In the data rows, the value 128 means zero.
Each row has a hidden score. How much does it go up from the first row of each pair to the second? 20 means little or no change, 40 a big rise and 0 a big fall. The score is a weighted sum of the row's numbers plus the product of two more (or one squared), each taken from its middle value.
[184  98 152 105  99  94 150  83  99 155 164  97 164 159 165 104 150  93 153  86 163]
[112 163 152 105 163 158  82 151  99 155 164  97 109  95 101 104 150  93  87 153 163] -> 3
[193 163 152 172 163 158  82  83  99 155 164  97 157  95 165 170 150  93 153 153 163]
[108 163 152 172 163 158  82  83  99 155 100 161  71  95 165 104 150 157  87 153  99] -> 16
[127  98  85 105 163  94 150 151 163  90 100 161  92  95 101 170 150  93  87 153 163]
[143 163 152 172 163 158 150  83  99 155 164 161 147  95 165 104 150  93 153 153  99] -> 23
[129  98  85 105  99  94 150 151 163  90 164 161 127  95 101 104  80  93 153  86 163]
[ 99  98  85 105  99 158 150 151 163  90 164 161 108 159 101 104 150 157 153  86  99] -> 19
[ 99 163 152 105 163  94 150  83 163 155 100  97 151 159 165 170 150  93  87 153 163]
[122  98  85 105  99  94 150 151 163 155 100 161 154 159 165 170 150  93 153  86  99] -> 35
[126 163 152 105  99 158 150  83 163 155 100  97 113 159 165 170 150 157  87  86  99]
[137  98  85 105  99  94 150 151 163  90 100 161 143 159 101 104  80  93  87  86 163] -> 19
[165  98 152 172  99 158  82  83  99 155 164  97 181 159 165 170 150  93 153  86 163]
[ 85  98  85 172 163  94 150 151 163  90 100  97 114  95 165 170 150  93  87 153 163] -> 8
[143  98 152 105  99  94 150  83 163  90 100  97 144 159 165 170 150  93  87  86  99]
[ 90  98 152 105 163 158  82 151  99 155 100  97  93  95 165 104 150 157  87 153  99] -> 9
[ 93 163 152 172 163 158  82 151  99 155 100  97 104 159 101 104 150 157 153 153  99]
[116 163 152 172 163 158  82 151  99 155 164 161  99  95 101 104 150  93 153 153  99] -> 25
[ 78 163 152 172 163 158  82 151  99 155 100 161  89  95 101 104 150 157 153 153  99]
[ 78  98 152 105 163 158  82 151 163 155 100 161  90  95 101 104 150 157 153 153  99] -> 23
[104 163 152 105 163  94 150 151 163 155 100  97 118  95 101 104  80 157 153 153  99]
[192 163 152 172  99 158  82 151  99 155 164  97 164 159 101 170 150  93 153  86 163] -> 34
[149  98  85 105 163  94 150 151 163  90 100 161 144  95 101 104  80 157 153 153 163]
[120 163 152 105  99  94 150 151  99  90 164  97 156 159 165 170 150  93  87  86 163] -> 22
[ 83  98 152 105 163 158 150 151 163 155 100  97  67  95 165 104 150 157 153 153  99]
[ 96  98  85 105  99  94 150 151 163  90 100  97  98 159 101 104  80  93  87  86 163] -> 9
[111  98 152 172 163  94 150 151  99  90 100  97 103  95 101 104 150  93  87 153 163]
[ 99 163 152 105 163 158 150  83  99 155 100 161  85  95 101 104 150 157  87 153  99] -> 18
[ 84  98 152 105 163  94  82 151 163 155 100 161 125  95 101 170 150 157 153 153  99]
[115 163 152 105 163 158 150 151  99 155 100  97  96  95 101 104 150  93 153 153  99] -> 15
[124  98 152 105  99  94 150 151 163  90 100 161 148 159 165 104  80 157  87  86  99]
[ 72 163 152 105 163 158  82 151  99 155 100 161  83  95 101 104 150 157 153 153  99] -> 19
[123  98  85 105  99  94 150 151 163  90 100  97 112 159 101 104 150  93  87  86 163]
[148 163 152 105  99 158 150  83 163  90 164 161 165 159 165 170 150 157  87 153 163] -> 19
[128 163 152 105  99 158 150  83  99 155 100  97 172 159 165 170 150 157 153 153  99]
[ 93 163 152 105 163 158  82  83  99 155 100  97 134 159 165 170 150 157  87 153  99] -> 12
[144  98  85 105  99  94 150 151 163  90 100 161 133  95 165 104  80  93  87  86 163]
[186 163 152 105 163 158 150  83  99 155 164 161 174  95 165 170 150 157 153  86 163] -> 24
[119  98 152 172 163 158  82  83  99 155 100  97 121 159 165 170 150 157 153 153  99]
[109  98 152 105 163 158 150 151 163  90 100 161 123  95 165 104  80 157 153 153  99] -> 19
[ 91 163 152 105 163 158  82 151 163  90 100 161  88 159 165 104 150 157 153 153  99]
[118 163  85 172 163 158  82 151  99 155 100  97 109  95 165 104 150 157 153 153 163] -> 15
[176 163 152 105  99 158 150  83  99  90 164 161 174 159 165 170  80  93 153 153 163]
[206 163 152 105  99  94 150  83  99 155 164  97 193 159 101 104 150  93 153  86 163] -> 23
[103 163 152 172 163 158  82  83  99 155 164  97 101 159 165 104 150 157 153 153  99]
[153 163  85 172  99  94 150  83  99 155 164  97 138 159 101 170 150  93  87 153 163] -> 11
[200 163  85 172  99  94 150  83  99 155 164  97 154 159 101 104 150  93  87 153 163]
[ 87  98  85 172 163  94  82 151 163 155 100  97  60  95 165 104 150  93  87 153 163] -> 15
[ 86 163 152 105 163 158  82 151 163 155 100  97  90  95 165 104 150 157  87 153  99]
[111  98 152 105 163 158 150 151 163 155 100  97 106  95 101 104 150 157 153 153  99] -> 28
[ 55  98  85 105 163  94 150 151 163  90 100 161  37  95 101 104 150 157  87 153  99]
[133 163 152 105 163  94  82 151  99 155 100  97 127 159 165 104 150  93  87 153 163] -> 33
[107 163 152 172 163 158  82  83  99 155 164  97 120  95 165 170 150 157 153 153  99]
[ 77  98  85 105 163  94 150 151 163  90 100  97  56  95 165 104 150 157  87 153  99] -> 21
[135  98 152 105  99  94 150 151 163  90 100 161 133  95 101 104  80 157 153 153 163]
[139  98 152 105  99 158 150 151  99 155 164 161 140 159 101 170 150 157 153  86  99] -> 24
[186  98 152 172  99  94 150 151  99  90 164 161 200 159 101 104  80  93 153  86 163]
[151  98  85 172  99 158 150  83  99 155 164 161 141 159 101 170 150  93 153  86 163] -> 16
[130  98  85 105  99  94 150 151 163  90 164 161 165 159 101 104  80 157 153  86 163]
[135  98 152 105  99  94 150  83 163  90 164  97 147 159 165 170 150  93  87  86 163] -> 28
[175 163 152 172  99  94 150 151  99 155 164  97 199 159 101 170 150  93 153  86 163]
[ 90  98  85 172  99 158  82 151 163 155 100 161 117 159 101 170 150 157 153 153  99] -> 13
[113 163  85 105  99  94 150 151 163 155 100  97 145  95 101 104 150  93 153 153  99]
[ 94 163 152 172 163 158  82 151  99 155 100  97  82  95 101 104 150 157 153 153  99] -> 11
[139  98  85 172  99  94 150 151  99  90 164 161 123 159 101 104  80  93 153 153 163]
[155  98 152 105  99  94 150  83 163  90 100 161 174 159 165 104  80 157 153  86  99] -> 19
[139  98  85 105  99  94 150 151 163 155 164 161 148 159 101 104  80  93 153 153  99]
[ 78 163 152 105 163  94 150  83  99 155 100  97 130 159 165 170 150  93  87 153  99] -> 8
[ 70  98 152 105 163 158 150 151 163 155 100 161 107  95 165 104 150 157 153 153  99]
[178  98 152 105  99  94 150 151  99  90 164 161 184 159 101 104  80  93 153  86 163] -> 25
[189 163 152 172  99  94 150 151  99 155 164 161 176  95 101 104 150  93 153  86 163]
[ 54  98 152 172 163 158 150 151 163  90 100  97  77  95 165 104 150 157 153 153  99] -> 6
[151  98 152 105  99  94 150 151 163  90 164 161 171  95 101 170  80 157 153  86  99]
[116  98 152 105 163 158 150 151 163  90 100 161 110  95 165 104  80 157 153 153  99] -> 14
[ 99 163  85 172 163 158  82  83  99 155 100  97 109 159 165 170 150  93  87 153  99]
[163  98  85 105  99  94 150 151  99  90 164 161 148 159 101 104  80  93  87  86 163] -> 26
[163  98 152 105  99  94 150  83  99  90 164 161 161  95 101 104  80 157 153 153  99]
[143  98  85 105  99 158  82  83 163 155 164 161 159 159 165 170 150 157 153  86  99] -> 31
[120 163 152 172 163 158  82  83  99 155 164  97 102  95 101 104 150  93 153 153  99]
[144 163 152 172 163 158  82  83 163  90 100 161 116  95 165 104  80 157 153 153  99] -> 19
[131  98  85 105  99  94 150 151 163 155 164 161 155 159 101 170 150 157 153 153  99]
[134  98  85 105  99  94 150 151 163  90 164  97 125 159 165 104  80  93 153  86  99] -> 18
[154  98  85 172  99  94 150  83 163  90 164  97 150 159 165 104  80  93 153  86 163]
[123  98 152 105  99 158 150 151 163 155 100  97  96 159 165 170 150 157 153  86  99] -> 19
[137  98 152 105  99 158  82  83  99 155 100  97 147 159 165 170 150 157 153 153  99]
[171 163  85 105  99  94 150  83  99  90 164  97 163 159 165 170 150  93 153 153 163] -> 24
[124  98  85 105  99  94 150 151  99  90 100  97 141 159 165 170 150  93 153  86  99]
[138  98 152 105  99  94 150 151 163  90 100 161 153  95 101 104  80 157 153 153  99] -> 19
[123  98 152 105  99  94 150 151 163 155 100 161 153 159 101 170 150 157 153  86  99]
[127  98  85 105  99  94 150 151 163  90 100 161 156 159 165 104  80 157  87  86 163] -> 11
[176 163 152 105  99  94 150  83  99 155 164  97 175 159 165 170 150  93 153  86 163]
[144 163 152 105  99  94 150  83 163  90 100 161 155 159 165 170 150 157  87 153 163] -> 13
[110  98  85 172  99  94 150 151  99 155 100  97 108 159 101 170 150  93 153 153  99]
[ 56  98  85 105 163  94  82 151 163 155 100  97  73  95 101 104 150 157  87 153  99] -> 19
[129  98 152 172 163 158  82 151  99 155 100  97 104  95 165 104 150 157 153 153  99]
[142  98 152 105  99 158  82 151 163 155 100 161 159  95 165 170  80 157 153 153  99] -> 15
[133  98 152 105  99  94 150  83 163  90 100 161 149  95 101 170  80 157  87  86 163]
[120  98  85 172 163 158  82 151  99 155 164 161 118 159 101 170 150 157 153 153  99] -> 25
[161 163  85 105  99 158 150  83  99 155 100  97 160 159 165 170 150  93  87  86  99]
[140 163 152 105 163 158 150 151 163  90 100 161 123  95 101 104  80 157 153 153  99] -> 18
[122 163  85 105 163  94 150 151 163 155 164  97  94 159 101 104  80  93 153  86 163]
[104 163 152 172 163 158  82 151  99 155 100  97 106  95 165 104 150 157 153 153  99] -> 27
[132  98 152 172  99  94  82 151 163 155 164 161 161  95 165 104  80 157 153 153  99]
[117 163 152 172 163 158  82 151  99 155 164 161 117  95 101 104 150  93 153 153  99] -> 20
[176 163 152 105  99  94 150  83  99  90 164  97 181 159 101 170  80  93 153  86 163]
[ 72  98 152 172 163 158  82 151 163 155 100  97  77  95 165 104 150 157  87 153  99] -> 20
[164  98  85 105  99  94 150 151  99  90 164 161 111 159 101 104  80  93  87 153 163]
[126 163 152 105 163 158  82  83  99 155 100  97 121  95 165 170 150 157 153 153  99] -> 13
[ 59  98  85 105 163  94 150 151 163 155 100  97  57  95 165 104 150 157  87 153  99]
[111  98  85 105 163  94 150 151 163  90 100  97  84 159 101 104 150  93  87 153 163] -> 26
[114  98  85 105  99  94 150 151 163  90 100 161 108 159 165 104  80 157  87 153 163]
[132  98  85 105  99  94 150 151 163  90 100 161 151 159 101 104  80 157 153  86  99] -> 20
[118 163 152 105  99 158  82  83  99 155 100 161 132  95 101 170 150 157 153 153  99]
[128  98  85 105 163  94 150 151  99  90 164  97  95 159 101 104 150  93  87  86 163] -> 24
[ 94  98  85 105 163  94 150 151 163  90 100  97  77 159 165 104 150  93  87 153  99]
[105 163 152 172 163 158  82  83  99 155 100  97  82  95 101 104 150 157  87 153  99] -> 11
[154 163 152 105  99  94 150 151  99 155 164 161 163 159 101 104  80 157 153 153  99]
[175  98 152 105  99 158 150  83 163  90 164  97 173  95 165 104  80  93 153  86 163] -> 23
[172 163 152 105  99  94 150  83 163 155 164  97 172 159 165 170 150  93 153  86 163]
[162  98 152 172  99 158 150  83  99  90 164 161 162 159 101 170  80 157 153  86 163] -> 4
[167  98 152 105  99  94 150 151  99  90 164  97 162  95 101 104  80  93 153 153 163]
[119 163 152 105 163 158  82 151  99 155 164  97 105 159 101 104 150 157 153 153  99] -> 21
[163  98  85 105  99  94 150  83  99  90 164  97 136 159 165 170 150  93  87 153 163]
[175 163 152 105  99 158 150  83 163  90 164 161 176  95 165 170  80 157 153  86  99] -> 20
[ 76  98  85 105 163 158 150  83 163  90 100 161 109  95 165 170 150 157  87 153  99]
[101 163 152 105 163 158  82 151  99 155 100  97  78  95 101 104 150 157 153 153  99] -> 24
[103 163 152 172 163 158  82 151  99 155 100  97  63  95 165 104 150 157  87 153  99]
[ 91  98 152 105 163  94 150 151 163  90 100  97  93  95 101 170 150 157  87 153  99] -> 13
[117  98  85 172  99  94 150 151 163  90 100 161 150 159 101 170  80  93  87  86 163]
[177  98 152 105  99 158 150  83  99 155 164  97 168  95 101 104  80  93 153  86 163] -> 32
[ 92 163 152 172 163 158 150 151 163 155 100 161  74  95 165 104 150 157 153 153  99]
[102  98 152 105  99 158 150 151 163  90 100 161  89  95 101 104 150 157  87 153  99] -> 14
[133  98  85 105  99  94 150  83 163  90 100  97 148 159 165 170 150  93  87  86  99]
[152 163 152 172  99 158  82  83  99 155 164  97 173 159 165 170 150  93 153  86 163] -> 16
[108 163 152 105  99 158 150  83  99 155 164 161 134  95 165 170 150 157 153 153  99]
[117  98  85 172  99  94 150 151 163  90 164 161 116 159 101 170 150  93 153  86 163] -> 22
[115 163 152 105  99 158 150  83 163 155 100 161 156 159 165 170 150 157 153  86  99]
[ 69  98  85 172 163  94 150 151 163  90 100  97 106  95 101 104 150  93  87 153  99] -> 18
[178  98  85 105  99  94 150 151 163  90 164 161 167 159 165 170  80  93 153  86 163]
[114  98  85 172  99 158  82 151  99 155 164 161 116 159 101 104 150  93 153 153 163] -> 20
[142 163 152 105 163 158  82  83  99 155 100  97 130 159 165 170 150  93  87 153 163]
[133  98  85 172 163 158  82 151  99 155 164 161 139 159 101 170 150  93 153 153 163] -> 21
[114  98 152 172  99 158 150 151 163 155 100  97 108 159 101 104 150 157 153  86  99]
[138 163 152 105  99  94 150 151 163 155 164  97 158 159 101 170 150  93 153  86 163] -> 22
[108  98  85 105 163 158  82 151  99 155 100  97  95 159 101 104 150  93  87 153  99]
[134  98 152 105  99  94 150 151 163  90 164  97 156 159 101 104  80  93 153  86 163] -> 23
[ 73 163 152 105 163 158  82 151  99 155 100  97  68  95 101 104 150 157 153 153  99]
[103 163 152 172 163 158  82 151  99 155 100  97  85  95 101 170 150 157 153 153  99] -> 18
[155  98  85 105  99  94 150 151  99  90 164 161 128  95 101 104  80  93  87  86 163]
[164  98 152 105  99  94 150  83 163 155 164  97 186 159 165 170 150  93 153  86 163] -> 38
[167 163 152 105 163 158 150  83  99 155 164  97 147  95 165 104 150 157 153 153  99]
[ 50 163 152 105 163 158  82 151 163 155 100  97  56  95 101 104 150 157 153 153  99] -> 7
[133 163 152 172 163 158  82 151  99 155 164  97 132 159 101 104 150  93 153 153 163]
[153 163 152 172 163 158 150  83  99 155 164 161 137  95 101 104 150 157 153 153  99] -> 18
[110  98 152 172 163 158 150 151 163 155 100 161  81  95 165 104 150 157 153 153  99]
[166 163 152 105 163 158  82  83  99 155 164  97 135  95 101 170 150 157 153 153 163] -> 15
[ 93  98 152 105 163 158 150  83 163 155 164 161 111  95 101 104 150 157 153 153  99]
[110 163 152 172  99 158  82  83  99 155 164  97 116 159 101 170 150 157 153  86  99] -> 10
[144  98 152 105  99  94 150 151 163  90 100 161 105  95 165 104  80  93 153  86 163]
[ 73 163 152 105 163 158  82 151 163 155 100  97  64  95 101 104 150 157 153 153  99] -> 10
[ 89 163 152 172 163 158  82 151  99 155 100  97  62  95 101 104 150 157  87 153  99]
[140  98  85 105  99  94 150 151 163  90 100 161 142 159 101 104  80  93  87  86 163] -> 21
[ 99 163 152 172 163 158  82 151  99 155 100  97  90 159 165 170 150 157  87 153  99]
[135 163 152 105  99 158  82  83  99 155 164  97 127 159 101 170 150  93 153 153  99] -> 18
[128 163 152 105  99 158  82  83  99 155 164  97 161 159 165 170 150 157 153 153  99]
[126  98  85 172  99  94 150 151 163  90 100 161 145  95 165 104  80 157 153 153  99] -> 19
[141  98  85 105  99  94 150 151 163  90 164 161 163 159 101 104  80  93 153  86 163]
[173  98  85 105  99  94 150 151  99 155 164 161 189 159 101 104  80  93 153 153 163] -> 21
[113 163 152 105 163  94  82 151  99 155 100  97 135 159 165 170 150  93 153  86  99]
[141  98 152 172  99  94 150 151 163  90 164 161 143  95 165 104  80  93 153 153 163] -> 26
[116 163 152 105 163  94  82 151  99 155 100  97  79  95 165 104 150  93  87 153  99]
[157 163 152 105  99 158 150  83  99 155 100  97 142  95 165 170 150 157  87  86 163] -> 12
[113  98 152 172 163  94 150 151  99 155 100  97 139 159 165 170 150  93 153 153  99]
[112  98  85 105  99  94 150 151  99 155 100  97 115 159 101 170 150 157  87  86  99] -> 9
[ 99  98  85 105 163  94 150 151  99 155 100  97  50  95 101 104 150  93  87 153 163]
[167 163 152 105 163 158  82  83  99 155 164  97 154  95 101 104 150 157 153 153  99] -> 32
[145  98 152 172 163 158 150 151  99 155 164 161 132  95 101 104  80 157 153 153 163]
[158 163 152 105  99 158 150  83  99 155 164  97 158 159 101 170 150  93 153 153  99] -> 24
[122  98  85 105 163 158  82 151  99 155 164 161 134 159 101 104 150 157 153 153 163]
[134 163 152 105 163 158 150  83  99 155 100 161 136  95 165 170 150 157 153 153  99] -> 19
[120 163 152 105 163  94 150 151 163 155 100  97 117  95 165 104 150 157  87 153 163]
[160  98  85 105  99 158 150  83  99 155 100  97 157 159 165 170 150  93 153 153  99] -> 26
[104  98 152 105 163 158 150 151 163 155 100  97 120  95 165 170 150 157 153 153  99]
[ 73  98 152 172 163 158 150 151 163  90 100 161  63  95 165 104  80 157  87 153  99] -> 15
[122  98  85 105  99  94 150 151 163  90 100 161 106  95 165 170 150  93  87  86 163]
[134 163 152 172 163 158 150 151  99 155 164  97  92  95 101 104 150  93  87 153  99] -> 19
[ 72  98 152 172 163 158 150 151 163  90 100 161  66  95 101 104 150 157  87 153  99]
[181  98 152 172  99 158 150 151  99 155 164 161 157 159 101 104  80  93 153  86 163] -> 35
[146 163  85 105  99  94 150 151  99  90 100  97 132 159 101 104 150  93  87 153 163]
[146 163  85 172  99  94 150 151  99 155 164  97 183 159 165 170 150  93 153  86 163] -> 22
[141 163  85 172 163  94 150 151  99 155 164 161 154 159 101 104  80  93 153 153 163]
[145 163 152 172 163 158 150  83  99 155 100  97 135  95 101 104  80 157  87 153  99] -> 8
[164  98 152 105  99  94 150  83 163  90 164  97 155 159 101 104 150 157 153  86 163]
[132  98  85 105  99  94 150 151 163  90 100  97 135 159 165 170 150  93  87  86 163] -> 7
[127  98  85 105  99  94 150 151 163  90 100 161 165 159 101 170 150  93 153  86 163]
[140  98 152 105  99 158 150  83 163  90 100 161 132  95 165 170 150 157  87 153  99] -> 18
[ 77  98  85 105 163 158 150 151 163  90 100 161  84  95 101 104 150 157  87 153  99]
[163  98 152 172  99  94 150  83  99 155 164  97 184 159 165 170 150  93 153  86 163] -> 31
[130 163 152 105 163  94 150  83  99 155 100  97 124  95 101 104  80 157 153 153  99]
[102  98 152 172 163 158 150 151 163 155 100  97 105  95 101 104 150  93  87 153  99] -> 28
[ 64  98 152 105 163 158 150 151 163 155 100  97  69  95 101 104 150 157 153 153  99]
[150 163 152 105  99 158 150  83  99 155 164  97 172 159 165 170 150  93 153 153 163] -> 29
[138 163 152 172  99 158 150 151  99 155 164  97 136  95 101 104 150 157  87 153 163]
[147  98 152 105  99  94 150 151 163  90 164  97 174 159 165 170  80  93 153  86 163] -> 19
[155 163 152 172 163 158 150  83  99 155 164  97 121  95 101 104  80 157 153 153  99]
[158  98  85 105  99  94 150 151  99  90 164  97 145 159 101 170 150  93  87  86 163] -> 24
[122 163  85 172  99 158  82 151  99 155 164  97 103 159 101 170 150  93 153 153 163]
[140 163 152 172 163 158  82 151  99 155 164  97 140 159 101 104 150  93 153 153 163] -> 24
[164 163 152 105  99  94  82  83  99 155 164  97 179 159 165 170 150  93 153  86 163]
[136 163  85 105  99 158 150  83  99 155 100 161 144  95 165 170 150 157 153 153  99] -> 13
[192 163 152 105  99  94 150 151  99  90 164 161 160 159 101 104  80  93  87  86 163]
[ 98 163 152 172 163 158  82 151  99 155 100  97  73  95 101 104 150 157  87 153  99] -> 8
[150  98  85 105  99  94 150 151  99  90 164  97 106  95 101 104  80  93  87  86 163]
[122 163 152 105  99  94 150 151  99 155 164  97 141 159 165 170 150 157 153  86  99] -> 29
[117  98 152 172 163 158  82 151  99 155 164 161 138  95 101 104 150 157 153  86 163]
[172 163 152 172 163 158  82  83  99 155 100  97 141  95 165 104  80 157 153 153 163] -> 20
[150  98  85 105  99  94 150 151 163  90 164  97 127 159 165 104  80  93  87  86 163]
[121  98  85 105 163  94 150 151 163 155 100 161 118 159 101 104 150 157 153  86  99] -> 28
[146 163  85 172  99 158 150  83  99  90 164 161 133 159 165 170 150 157  87 153  99]
[182 163  85 105  99  94 150 151  99  90 164 161 158 159 101 104  80  93 153 153 163] -> 22
[ 91  98 152 105 163 158 150 151 163  90 100 161  65  95 165 104  80 157  87 153  99]
[141  98  85 105  99  94 150 151 163 155 164  97 155 159 165 170 150  93 153  86  99] -> 38
[127 163 152 172 163  94  82 151  99 155 164  97 155  95 101 104 150 157 153 153 163]
[101  98  85 105 163 158 150 151 163  90 100 161  95  95 165 104 150 157  87 153  99] -> 21
[176  98 152 105  99  94 150 151  99  90 164 161 168  95 101 104  80 157 153  86 163]
[142  98 152 172  99 158  82 151  99 155 164  97 140 159 165 104  80  93 153  86  99] -> 28
[ 87  98 152 172 163 158  82 151 163 155 100 161  68  95 101 104 150 157  87 153  99]
[ 88  98 152 105 163 158 150 151 163 155 100 161 107  95 165 170 150 157 153 153  99] -> 21
[146 163 152 105  99  94 150  83 163  90 164  97 155  95 165 104 150 157 153  86 163]
[142 163 152 172 163 158 150  83 163 155 100 161 152  95 101 104  80 157 153 153  99] -> 8
[ 60 163 152 105 163 158 150 151 163 155 100  97  57  95 165 104 150 157 153 153  99]
[149  98  85 105  99  94 150 151  99  90 164 161 103 159 101 104  80  93  87 153 163] -> 25
[ 78  98 152 172 163 158  82 151 163 155 100 161  96  95 101 104 150 157 153 153  99]
[129  98  85 105  99  94 150 151 163  90 100 161 131 159 101 104  80  93  87  86 163] -> 15
[141 163 152 172 163 158  82 151  99 155 100  97 128  95 101 104 150 157 153 153  99]
[108 163 152 172 163 158  82  83  99 155 100  97  93  95 101 104 150 157 153 153  99] -> 16
[134  98 152 105  99  94 150 151 163  90 164  97 137 159 101 104 150  93  87  86 163]
[101 163 152 105 163  94 150 151  99 155 164  97 114  95 101 104 150  93 153 153 163] -> 14
[137 163 152 105  99 158  82  83  99 155 100  97 132  95 165 104 150 157 153 153  99]
[134 163 152 105  99 158  82  83  99 155 100  97 165 159 165 170 150 157  87 153 163] -> 14
[122 163 152 105  99 158 150  83 163 155 100  97 141 159 165 170 150  93 153 153 163]
[ 61  98  85 172  99 158 150 151 163  90 100 161  80 159 165 170 150 157  87 153  99] -> 16
[ 35  98 152 105 163 158 150 151 163  90 100 161  56  95 165 104 150 157  87 153  99]
[148 163 152 105  99  94 150  83  99 155 100  97 161  95 165 170 150 157 153 153 163] -> 24
[ 96 163 152 105 163  94 150 151 163 155 100  97 113  95 101 104 150 157  87 153  99]
[116  98 152 172  99 158  82 151  99 155 100  97 117 159 101 170 150 157  87  86  99] -> 18
[107 163 152 105  99 158 150  83 163 155 100 161 151 159 165 170 150 157  87 153  99]
[ 85  98 152 105 163 158  82 151 163 155 100 161 108  95 101 170 150 157 153 153  99] -> 25
[135  98  85 172 163  94 150 151  99  90 164  97 109 159 101 104 150  93  87 153 163]
[ 55  98 152 105 163 158 150 151 163  90 100 161  67  95 165 170 150 157  87 153  99] -> 12
[154 163 152 105  99 158 150  83  99 155 100  97 150 159 101 170 150  93  87  86 163]
[108  98 152 105  99 158 150 151 163  90 100 161 120 159 165 170 150 157  87  86  99] -> 24
[112  98  85 105  99  94 150 151 163  90 100 161 133 159 101 104  80  93  87 153 163]
[115  98 152 105  99  94 150 151 163 155 100 161 154 159 165 170 150 157 153  86  99] -> 30
[175 163 152 105  99  94 150 151  99  90 164 161 139  95 101 104  80  93 153 153 163]
[ 82  98  85 105 163  94 150 151 163  90 100 161  95  95 165 104  80 157 153 153  99] -> 8
[142 163 152 172  99  94 150  83  99 155 164  97 152 159 165 170 150  93  87  86 163]
[140  98  85 105  99  94 150 151  99  90 164  97 155 159 101 104  80  93  87  86 163] -> 11
[165 163 152 105 163  94 150  83  99  90 164  97 132  95 101 104  80  93 153 153 163]
[101  98  85 105 163  94  82 151 163 155 164 161 115  95 101 104  80 157 153 153 163] -> 19
[138  98  85 105  99  94 150 151 163  90 164 161 127 159 101 104  80  93  87  86 163]
[155 163 152 172  99 158 150 151  99  90 164 161 119  95 101 104 150  93  87 153 163] -> 32
[128 163 152 172 163 158 150 151  99 155 164 161 146  95 101 170 150  93 153 153  99]
[152 163  85 172  99 158 150  83  99  90 100  97 137  95 101 104 150  93  87 153 163] -> 17
[148 163 152 105  99 158  82  83  99 155 100  97 138 159 165 170 150 157  87  86  99]
[108  98  85 172 163  94  82 151  99  90 100  97  75  95 165 104 150  93  87 153 163] -> 22
[104 163 152 105 163 158  82  83  99 155 100  97 116  95 165 104 150 157 153 153  99]
[131  98  85 172  99  94 150 151  99  90 164  97 126 159 101 104 150  93  87 153 163] -> 23
[106  98  85 105 163 158 150 151 163  90 100 161  56  95 101 104 150 157  87 153  99]
[174  98  85 105  99  94 150 151  99  90 164 161 136 159 101 104  80  93  87  86 163] -> 21
[130  98 152 172 163 158  82 151  99 155 164 161 110 159 101 170 150 157  87  86 163]
[100  98 152 172  99  94  82 151  99  90 100  97 129 159 165 104 150  93 153  86  99] -> 31
[156 163 152 105  99 158 150  83  99  90 100  97 155 159 165 170 150 157  87  86  99]
[115  98  85 105  99  94 150 151 163  90 100 161 149 159 165 104  80  93 153  86  99] -> 23
[ 87  98  85 105  99  94 150 151 163  90 100  97 122 159 101 170 150 157  87 153  99]
[128  98  85 105  99  94 150 151 163  90 100  97 157 159 101 170  80  93 153  86  99] -> 28
[178  98 152 172 163 158  82  83  99 155 164 161 148  95 165 104  80  93 153 153 163]
[ 91  98 152 105 163  94  82 151  99 155 100  97 108 159 101 104 150 157 153  86  99] -> 11
[103  98  85 105  99  94 150 151 163  90 164  97 132 159 101 104  80 157 153  86  99]
[122 163 152 105  99  94  82  83 163 155 100  97 116 159 165 170 150 157  87  86  99] -> 25
